50 stands for zero in the data rows.
Some points:
[51 46 62 59 47 67 72 67 82]
[42 40 61 52 37 51 67 73 86]
[44 39 71 57 36 64 77 83 99]
[55 42 61 69 65 80 78 69 78]
[41 38 69 55 35 58 75 81 96]
[50 43 39 45 55 55 48 45 46]
[52 50 38 45 57 49 44 41 36]
[41 41 65 55 35 55 69 74 85]
[53 57 41 48 53 45 36 37 29]
[51 59 49 49 55 44 40 42 31]
[54 45 35 42 57 49 42 38 37]
[51 45 63 63 57 71 72 69 76]
[56 68 53 53 56 42 35 40 24]
[42 37 60 53 34 50 65 70 81]
[63 81 39 41 61 29 14 11  0]
[38 40 54 54 43 40 48 57 56]
[57 52 24 38 55 42 33 27 21]
[69 81 48 47 62 32 19 22  5]
[69 67 20 22 57 35 17 12  0]
[31 33 54 51 33 32 46 65 66]
[59 56 93 71 49 84 96 83 99]
[62 72 35 41 62 37 22 11  0]
[48 48 47 49 49 44 43 48 44]
[38 40 57 53 39 48 60 64 70]
[64 76 41 46 60 35 20 21  5]
[43 49 52 53 53 46 42 45 39]
[51 62 46 50 54 40 38 39 26]
[31 34 58 49 27 42 67 80 90]
[57 52 20 29 54 36 27 24 12]
[44 45 54 53 46 48 51 55 58]
[56 56 91 70 42 83 92 84 99]
[47 48 49 51 49 47 47 47 45]
[45 45 49 52 46 51 50 52 55]
[51 49 48 47 52 45 44 46 43]
[47 44 67 59 44 67 75 74 88]
[46 42 57 54 47 59 64 63 69]
[40 39 61 53 38 51 65 70 78]
[63 49 78 77 65 93 87 77 92]
[45 44 78 60 35 67 86 83 99]
[44 42 73 58 30 62 82 86 99]
[48 49 49 50 53 44 44 43 41]
[56 67 47 49 56 39 30 30 18]
[51 53 47 48 55 43 38 42 36]
[60 62 34 38 59 41 30 25 15]
[35 30 63 50 29 47 70 82 94]
[54 57 39 43 54 41 34 30 22]
[44 52 48 51 50 43 43 44 37]
[49 33 27 50 63 59 54 49 43]
[48 42 61 53 42 58 63 64 75]
[35 45 51 54 46 36 36 46 37]
[50 54 47 48 52 42 39 41 34]
[51 55 46 48 52 41 39 39 31]
[74 80 28 32 67 41 17  1  0]
[45 40 63 54 36 56 72 75 87]
[54 43 57 66 69 80 76 66 74]
[68 68 19 28 59 37 20 10  1]
[54 43 28 42 57 47 40 39 31]
[32 36 58 50 30 36 55 69 73]
[54 48 70 62 49 74 78 72 88]
[57 54 13 26 56 36 25 19 11]
[46 22 11 43 69 60 48 46 36]
[38 46 51 55 52 44 41 43 41]
[49 55 50 49 55 45 41 41 33]
[46 49 48 52 47 46 47 52 47]
[59 70 35 38 64 34 13  6  0]
There is one direction along which these points spread out most. For each point below, how far along it does it lie, from 0 to 99? 50 is the average, and the first point above lies past it.
[60 62 34 38 59 41 30 25 15] 32
[63 81 39 41 61 29 14 11  0] 23
[46 49 48 52 47 46 47 52 47] 49
[45 44 78 60 35 67 86 83 99] 75
[42 40 61 52 37 51 67 73 86] 66
[63 49 78 77 65 93 87 77 92] 74
[31 34 58 49 27 42 67 80 90] 68
[51 59 49 49 55 44 40 42 31] 42
[41 41 65 55 35 55 69 74 85] 67
[50 43 39 45 55 55 48 45 46] 47
[44 39 71 57 36 64 77 83 99] 73
[51 53 47 48 55 43 38 42 36] 43
[48 42 61 53 42 58 63 64 75] 62
[64 76 41 46 60 35 20 21  5] 28
[44 52 48 51 50 43 43 44 37] 45
[52 50 38 45 57 49 44 41 36] 43
[45 45 49 52 46 51 50 52 55] 52
[43 49 52 53 53 46 42 45 39] 46
[59 56 93 71 49 84 96 83 99] 78
[54 43 28 42 57 47 40 39 31] 40
[57 54 13 26 56 36 25 19 11] 28
[51 55 46 48 52 41 39 39 31] 41
